Turns, then the turns between two rows, first turn first; the first pair answered
X:
[  4   0   8  -1   1  -6  -8  -9 -10   6  -3  -1 -11   2  -1  -9  -7  -5
  11  -3 -11  13  -8  -1   6   9  -7  -1  -2   5  -5   5   7  11   1   9
 -15 -10  10   1   2] -> [  7  -1  10  -2   3  -8  -6 -10 -12   7  -4  -3 -13   1   0  -5  -5  -8
  10  -3 -12  12  -5   1   6   9  -5  -3  -3   6  -4   5   5   8  -1  10
 -13 -12  10  -2   3]
[  5   8 -15  -7   1  -8   9  -9   1  -5   1   0  23   6  -5   8   0  -8
  12 -12  -2  -4  23   9  -4  -1  -7  -7 -12  -9   1 -13   7  -1  13   6
   7   3  -3   1  -9] -> [  1   8 -16  -8  -2  -6  10  -7   0  -4  -2   2  23   7  -8   5  -3  -5
  10 -14   0  -4  18   3  -3  -2  -9  -6 -13  -9  -2 -13   9   2  15   5
   5   8  -4   2 -12]
[-12  -1 -27 -32   5   1  13   4   8   4  11  -2  16  12   2  -6  13  -6
   7 -10   4  16  -2  -7  -1  -7 -18   1  -2   0   8   5   3  -5  -4  15
  -6  16   2  15   6] -> [  5  -1 -18 -33  11  -6  16   0   5   7  12  -1  10   8   7   4  17  -9
   7  -8   1  16  11   3  -1  -4 -10  -2  -3  -2  17   2  -2 -18 -15  18
   4   8   7   6   7]
E:
[ -1  -2 -14   0   8  -4  -6  -1 -13   8 -13 -12 -10   2  -6  -7 -10 -16
  -4  -9   5  -5 -13   3   0   3  -6   0   2  14   4 -17  11   5 -20 -15
  -5   9 -23  -3   8] -> [ -1   1  -6   4  11   2  -7  -2 -14   1  -8 -11 -14   0  -2 -17  -2 -15
  -2  -5   3   1 -18   6  -4   5  -6   2   6  18   5 -14   6   0 -22 -16
  -9   2 -14   4  12]
[  6  -9  -5  -2   4   1   0   0   9 -16   7   2  -5   6  -5  -3   1   0
   9   5  -5   8 -10  -3  -1  -5  -6   2  -3   4  -5   4  -5  -3  15   6
  -3   0   4   7   6] -> [  7  -9  -9  -4   2  -1   1   0   8 -12   6   1  -3   9  -6   2   3   0
   8   4  -7   5  -6   1   0  -7  -4   3  -5   2  -4   1  -3  -3  15  10
   1   1   2   6   6]
[ -4  22  33  -4  -1   0   4  -9   2   0  -4  -6   0  -2   3 -11  10   3
  -1   0 -19  -8  -1  23  -7   1   7  -1  -8  -9   7  -8 -12  -9 -27   5
  -8   4   4   7   0] -> [ -2  18  23  -7  -3  -4   8  -9   3   5  -5  -8   7   6   2   2   8   2
  -2  -4 -20 -13  10  26  -9   0   8  -6 -11 -16   8 -12  -6  -8 -25   9
  -3   9   0   2  -4]
J:
[  0   8  -5  -5  -2   0  -5   4 -10   1  -6  -5  -7   7   3   1  -5  -7
   0   3   7  -6  -3  -5  10   2  -8  11   4   3  -3  -2   0  -1   2   2
   4   2  -4   5 -15] -> [  8   8   1  -6   4  -2  -2   2 -11   2  -4  -3 -12   1   0   6  -3  -8
   1   5   6  -3  -2  -1  12   5  -5  10   4   4  -2  -1  -6  -6  -4   1
   7  -2  -1   1 -11]
[ 12  -5   0 -13   1   1  -1  -1 -10  -2   4   4 -18 -18 -14  -1  -1  -3
  14  11   0   7   2  -4  13  -7  19  10   5   3  -5   5 -25 -14  -1  -4
  11  -4  14  -4 -10] -> [ -8   2 -24 -16 -11  17  -2   6   1 -14   3   2  -4   4  -8  -6   6  -1
   8   2   7  11  -3  -9   6 -16   5  15   6  -3 -14   2 -12  -1  14   5
  -1   9  14  13 -11]
[-12   1   7  -6 -14   8   2  -5   4   5   4   3  -4  -2   3   0  17   4
 -15   8   2  -4   0   4  -8  -4  -4  -2   8   6  -9  13 -11  18 -13 -11
  -9   3  -8   1 -14] -> [-10   0  11  -6 -12   4   2  -7   1   8   2   3  -6  -4   2   1  16   5
 -14  10  -1  -5   1   6  -6  -4  -1  -2   8   7  -7  14 -13  15 -17 -13
  -7   0  -9  -3 -15]
Now pairs of rows:
(two turns a pair)
[  7   1  30  10  17 -10   0   4  -7   2  14  -9   1   2  31  -7  13   0
  -5  -1  -4   6   3  22 -16  -6  -3 -14  -4   3  30  12   5 -10 -23  -4
   3 -21  12  -4  19] -> [  3 -11   9   3   7 -22   0   8  -9  21  -1 -11   9   9  20  18 -13  -1
  -8  -6   4 -19  14  14  -5  -7  -6 -19 -16  -5  28   5  18   2 -15  -1
  19  -4 -17 -22   2]
E E
[-19   3  -2  -9   9 -16  -4   1   1   7  -5   7 -12  -9 -12   1 -15  13
  13  -6 -12   0  12   7  15  19   7   8  -1   9  10   0  -8  11  -2  -2
 -20  14 -11  -5   8] -> [-19   5  -5 -11   7  -7  -3   2   6  -5   0  11  -9  -6 -10  -9   1  13
  14  -2 -14  15   5   9  10  17   4  14   3  10   6   0 -10   6   2   1
 -29  12   4   8  12]
E J
[ 17  19  -2  -5  14 -16  -4 -10  -2  15  11  12  21  -1  -8   8   8   5
  13 -19 -12   5   6  18  -6  16   0 -29   1   7   9  -5  -1 -11  -6   7
   4 -12  19   0  19] -> [  0  13 -21  -8   3 -18  -8  -4  -3  24   0  12  27   3 -24  12 -15  11
  12 -23  -8 -10  -4  -2   4  13  -5 -27  -6   9  -3  -6  10   9   9   5
   7   7  -6  -5   5]
E X
[-10  13   8   3  -5   2 -11  -4  -8   9 -15  -5   3  16  16 -11 -19  -5
  -7  -6  12  -9  -3  -3   4   5 -13  -3   2  -1   5  -4  20  22 -10  -7
   4  -3 -10   7   1] -> [  5  16  23   3   4  -1  -9  -9 -11   6  -8  -6  -4   8  21 -12  -9  -9
  -4  -1   9  -1   5  10   1   8  -5  -5   3   2  16  -4  12   8 -20 -10
  10 -17   3   5   5]
E X
[ 27  -4  22   9  11 -20   7  -7  11   1   2   6   3  -6  23   9  28  -1
  -4   3 -12   7  14  31 -18  10   7 -11   6 -10  18   3  -1 -16 -18   1
  -8 -16   6   0  30] -> [ 15 -13   2   4  -2 -36   0  -1   3  27 -20   2   5  -7   3  28 -17   1
  -7  -4  -4 -26  14   7   5  10   5 -14  -6  -9  11   2  15   7 -10  -7
  10   5 -36 -23   7]
E E
[  6  10 -15  -2  -7  17   7  -4 -18 -10   7   6 -14   3 -16  11  -4   1
   6   6  10 -12  12  -8   9 -10   0  13  -3 -14  -2  -6 -17 -13   8   6
  13   8  18  -2 -19] -> [  3  14  -8  -1  -7  20   4  -3 -23 -10   7   6 -19  -3 -16   0  -8   0
   5   8   9 -11   5 -13   9 -10   0  18   1  -7  -4  -2 -21 -10   9   0
  10   5  19   0 -18]
E E
[-14   5  -2   3  -8   2  -3   3 -15   7 -16  -2   0  24  23  -7 -22  10
 -12 -19  30 -19  15  -5 -11   8   1  -8  -7  -9   9 -10  21  16 -10   0
   5   4 -16   8 -20] -> [-14  13  19  10   0  13  -6   1 -21  -5  -7  -1 -11  13  28 -34  -9  12
  -9 -13  25  -2  -1  -4 -15  10   2  -2   5   3   5  -2   9  10 -16  -8
  -6 -10   1  25 -10]
E E
[  4   9  -7   4 -16  18 -12   2  -5  -9  -2   6   6  12   9  -8  -9  -9
   4  -6  21   0 -11 -10   2   5  -2 -14   6  15  -6  -4   7  15 -14   5
  -2  13 -18   5 -13] -> [ 25   8  15   7  -3   9 -10  -6  -9  -7   7   6  -7  -4  10  -7  -1 -10
  11   3  13   6  -5   3   2  11  11 -15   7  20   3  -2 -10  -5 -25  -2
   5  -4  -7  -2  -6]
J E
[ -7   9  -7  -1  -6  22   9  -3  -9 -28   4   9  -2  -4  20  -6   3  -8
   0  -2   0   1   7   0  -9  -8  -8  -4  -1  -6   2  -8 -15  -4   9  13
   5   2   9   9  -5] -> [-11   5 -17  -4 -10  16   7  -1 -10 -17  -4   7  -1  -2  12   6 -11  -6
  -3  -3   3 -11  10  -9  -3  -9 -10  -5  -5  -8  -1 -10  -6   5  13  12
  11  10  -7   0 -15]
E E
[-16   5  -3   4  -7  13 -10  -3  10  10   6   0  -3   3 -11 -13 -11  -8
  11  -5   9   2  -9 -19  -8  -6  -3   4 -10   9   2   1  -1   1   2   2
  -4   9  -6  -6  -9] -> [ -1   8  11   4   1  13  -7  -9  10   5  16   0  -7   0   2 -13   5 -13
  12  -3   6  12   0  -4 -15  -3   4   4  -7   7  12  -2  -8 -14  -8   3
  -5  -5  10  -3   1]
E X
[ -6   5   0  -6   5   7  -6   2  -5  -8  -2  -7   5   8   8  -5  -4   5
 -10  -8   2   7  -4  -1  -8  -8 -19   5   3 -10   9  -5   5   3   6  -2
 -13  11   1   4   9] -> [  6   0   3 -10   8  -6  -4  -3  -8   1  -5  -7   3   4   7   9  -8   0
 -11  -8   1   0  13   5  -4  -4 -12   0   0 -14  16  -9   2  -6  -2  -1
   2   7  -2  -9   7]
X E
[  4  -1   7   9   8   0   6   0   3   0   7   5   1   4   1  -1  16   5
  -1  -1  -5   5   1   5  -9   1   4  -5   4   1   7   1 -10  -8   3   6
   1  -4   5  -2   6] -> [  2  -6  -2   6   3  -8   3   4   1  10   0   2   3   4  -5  11   0   6
  -3  -5   1  -8   6  -4  -1   1   1  -6  -2  -2   5  -2  -1   0   7   5
   9   3 -11 -11  -5]
E E
[ -9  19   4  -2  12  15  -5   2 -12 -21  10   3 -19 -19   0 -35  12  10
  15  -2  10  -7 -21 -20 -11   1 -12  -1   1  17  -4   7   7   8   2  -4
 -22  -8  16  25 -10] -> [ 21   9   3 -10  20  -3   9  -7  -7 -19  17   3 -13  -9  15   7  30  -1
  11  -7   7 -10  21  14 -17   2  -3 -13  -5  -4  23  -5   3 -19 -14  14
  -3 -16  30   8  -8]
X E
[ 12  -6   3   0   7  -3   5   1   0   3  -2   8  -1  -6  -2   7   4   1
   5   0  -5   2   5   9   0  -2  13   2   0  -1   1  -2 -11  -5  -1   6
   4  -3   3  -9  -2] -> [ 7 -6 -7 -3  1  1  8  3  4 -2 -1  7  6  4 -3  9  7  1  2 -2 -1  3  6  8
 -5 -7  7  4  1 -5 -1 -5 -7 -4  5 12  0  2  4 -3 -3]
J X
[  0 -14 -12  -4   0 -11   5   5   4  16   3   4  -1 -10 -19  15 -15   5
   2  -3  -3  -1  -3  -6   9   0  10   0  -6  -5 -10   1  -1  -1  10  -4
   6   6 -13 -12   3] -> [ -5 -13 -20  -8  -3  -7   5   6   9  10   4   6   4  -2 -19  13  -8   6
   0  -4  -3   2  -7  -7   4  -3   8   3  -4  -8 -14   0   1   1  15   2
   1  10 -10  -5   3]
J J
[ -6  -1  -6  -3 -10   5  -8   3   0  11  14  -2  -2  11 -18   8 -11   6
 -10 -11  10 -12   2  -8   2  -9   0  -4 -11   2   8 -20   8   7  11   0
   0  -3   2  12 -20] -> [ -9   6   8   1  -5  14 -12   2  -4   3  20  -2 -10   2 -17 -11  -4   6
  -7  -8   7  -2 -10  -9   2  -7   2   0  -4  11   5 -13   1   7   7  -7
  -9 -12  12  22 -13]
E E
[  4   4   0  -7  -6  -2  -3   1 -13   6 -10  -7  -3   4   5   9  -9  -5
   1  -3   9  -9  15   3   6  -6  -6  -2   3  -9   5  -5   5   3  -4   3
  15   0  -1  -7 -13] -> [  3  11  15  -2  -2   4  -7   0 -18  -2  -6  -5 -12  -6   4 -12 -10  -4
   4   2   6  -3   0  -1   7  -3  -6   3  10   1   0   1  -4   4  -5  -6
   8 -10   5   0  -8]
E E
[ 10  -2  16   6   4  -9  -2  -4  -2   0   6   3  -7  -7   5   7   6   0
  -6   6  -6   2   2  10  -3  11   5  -5  -1  -3   6   3  -2  -6 -10  -2
  -4  -8  -2  -3  11] -> [ 10  -7   7   3   2 -14  -3  -2   1   7   2   2  -4  -4   0  18  -2   1
  -9   3  -2  -6   7   5   2   9   6  -7  -7  -6   8   0   2  -2  -6   1
   1  -2 -12 -10   6]
E E
[-17  19   1   4 -10   4 -15  -6 -21   9 -14  -5  -9 -11  -4 -18 -29   3
   1  -2   8 -10  -9 -17  10   5   1  -3  10  12  -2  -1   0  24  -3 -12
  -5   5 -13   1 -15] -> [  4  24  23   5   3   4 -10 -12 -22  -3  -1  -3 -19 -20  10 -20  -3  -2
   4   3   0   7   0   7   2  10  12  -3  17  10  10  -1 -16  -3 -18  -9
  -6 -17  14   5  -2]
E X
[  7   6  15  10   9 -11  -4  -2  -8   0  -3  -3  -4  -9   1  -7  -4  -1
   6   4   1  -3   3   2   4  12   2 -11  -4  14   5   1  -2   4 -10 -14
   2  -7  -2   0  -7] -> [  4   9  15  12   8  -3  -5   0  -4  -7   0  -1  -2  -7   2 -15   3   0
   6   4  -1   5  -3   2  -2  11  -1  -6   1  15   3   2  -2   2  -5 -13
  -7  -8   5   8  -2]
X E
[ -1  -1 -17 -20   5  -2  11  -1  -9   2  -1   6  -1   3 -15  28 -14  -4
   1  -3  10 -24   9   3   8  -1   1   9  -8  -5  -3   1 -12  -5  -3  -4
  12   1  -2  -9 -20] -> [ -7   9   4 -14  11  10   4  -3 -18  -5   4   8 -14 -11 -15  -2 -12  -1
   6   4   8  -8 -12  -4   8   3   2  17   3  13  -9  11 -24  -4  -7 -17
   0 -11   8   2 -12]
E E
[  9  -7   9   1   9  -4   1  -5   1   1   6   3   0 -17  -9   3   9   6
   3   8  -9   7  -4   6   3   5  10   0  -1   1  -1  12 -15 -12   3  -7
   4  -5   1  -8   4] -> [  7  -6   0  -1   4   5   5  -3   7  -8   9   2  10  -2  -1   8  21   2
  -1   3  -6  11   4  10  -4  -1   3  -2   1  -6   4   4 -10 -16   6   5
  -1  -3  11   2   3]
J X
[-11  -2   5   4  -5   4 -10   7 -12   9  -8  -2  -8 -11  -6 -15 -27   3
   5   3   5 -14 -12 -17  11   4  -3   1  -6  11  -7   2   2  14   2 -11
   0   8 -20  -4  -7] -> [  4   6  27   9   6   7  -6  -1 -11  -6   5   0 -17 -15   9 -25   1  -2
   6   9  -1   3  -8   2   1   6   5   4   2  13   5   3 -13  -6 -11 -11
  -7 -14   9   5   7]
E X
[ 13 -15  21 -19  11  15 -14 -19  24   4  27  15  -1  -5   1  -7  16   0
   7  23 -27  35 -10  23   8  16  30   1  12   5  -8  12 -24  -2  -3  -2
 -10  13  16   6  15] -> [ 13 -30  -7 -26   0  -3  -7 -15  30  22  17  14  15  11  -6  35   1   0
   2  12 -21  10  13  24  14  11  29  -6  -3 -14  -4   0  -4   6   6   9
   9  33 -10 -13  -2]
E E
